 41.2  -24.4   16.0   18.7   50.9   -9.1    1.7   31.9   12.4    1.7  -26.7
 10.3    1.7  -37.6   16.6  -25.3  -36.4  -42.9   19.8   28.7  -11.1   -5.8
The last entry in the row that holds the smallest entry?
Answer: -5.8
The entry in the bottom-left corner?
Answer: 10.3
The top-left entry?
Answer: 41.2
The smallest entry in the first row?
Answer: -26.7
The entry directly above -36.4 is -9.1
The fourth entry, reading row by row?
Answer: 18.7
The top entry of the column that holds the smallest entry: 1.7
The smallest entry?
Answer: -42.9
The 2nd entry from the end, reading row by row?
Answer: -11.1
The entry just left of -25.3 is 16.6
The entry directly above 28.7 is 12.4
The fourth-last entry, reading row by row?
Answer: 19.8
The largest entry in the last row -> 28.7
The largest entry?
Answer: 50.9
The entry directly below the largest entry?
Answer: -25.3

Questions about the grid below. Indices start at 1.
1) Which number is the entry at row 2, column 1?
2) Which number is the entry in the top-right corner?
3) Which number is the entry just left of 681?
4) Which number is the bottom-right entry?
5) Which number is the entry directly above the smallest entry?
6) Which number is the entry in the bottom-left corner?
7) Which number is the entry in row 2 and column 3?
8) Which number is the entry at row 1, column 2?
array([[840, 828, 758, 458, 918, 608],
       [838, 826, 759, 453, 918, 607],
       [480, 564, 713, 678, 608, 722],
       [809, 716, 552, 582, 674, 538],
       [230, 439, 784, 765, 515, 850],
       [655, 715, 764, 549, 794, 676],
       [477, 566, 708, 675, 604, 729],
       [654, 719, 762, 550, 790, 676],
       [781, 677, 521, 616, 616, 530],
       [814, 714, 551, 582, 681, 535],
       [654, 718, 770, 557, 790, 676]])
1) 838
2) 608
3) 582
4) 676
5) 809
6) 654
7) 759
8) 828

W =
[[ 25.1 -12.1  33.7  -3.3 -20.9  17.8  23.5  -4.7  -0.8 -19.1 -25.1]
 [  7.1   8.8   0.9   1.9  -3.7  -2.3  13.0 -23.6  -8.9  -4.8 -48.3]
 [ -3.1  23.3  -9.1   6.3  11.7  -0.6   0.0 -21.4 -15.2   7.1 -38.6]]
Indices start at 1.
Give the entry at row 2, column 1.
Answer: 7.1
The entry in row 3 and column 1: -3.1
The top-left entry is 25.1
Give the entry in row 2 and column 3.
Answer: 0.9
Give the top-right entry.
Answer: -25.1
The entry in the bottom-right corner: -38.6
Give the entry just left of 33.7.
Answer: -12.1
The entry directly above -15.2 is -8.9
The entry in row 3 and column 2 -> 23.3
The entry directly below the centre entry -> -0.6
Give the entry in row 1 and column 3.
Answer: 33.7
Give the entry just left of the centre entry.
Answer: -3.7
The entry directly above -3.7 -> -20.9
The entry just left of -0.6 is 11.7
The entry at row 2, column 2: 8.8
The entry just left of 6.3 -> -9.1
The entry directly above 1.9 -> -3.3
Give the entry just right of 23.5.
Answer: -4.7
Give the entry just left of the smallest entry.
Answer: -4.8
Give the entry just right of -9.1.
Answer: 6.3
Give the entry just right of 17.8.
Answer: 23.5
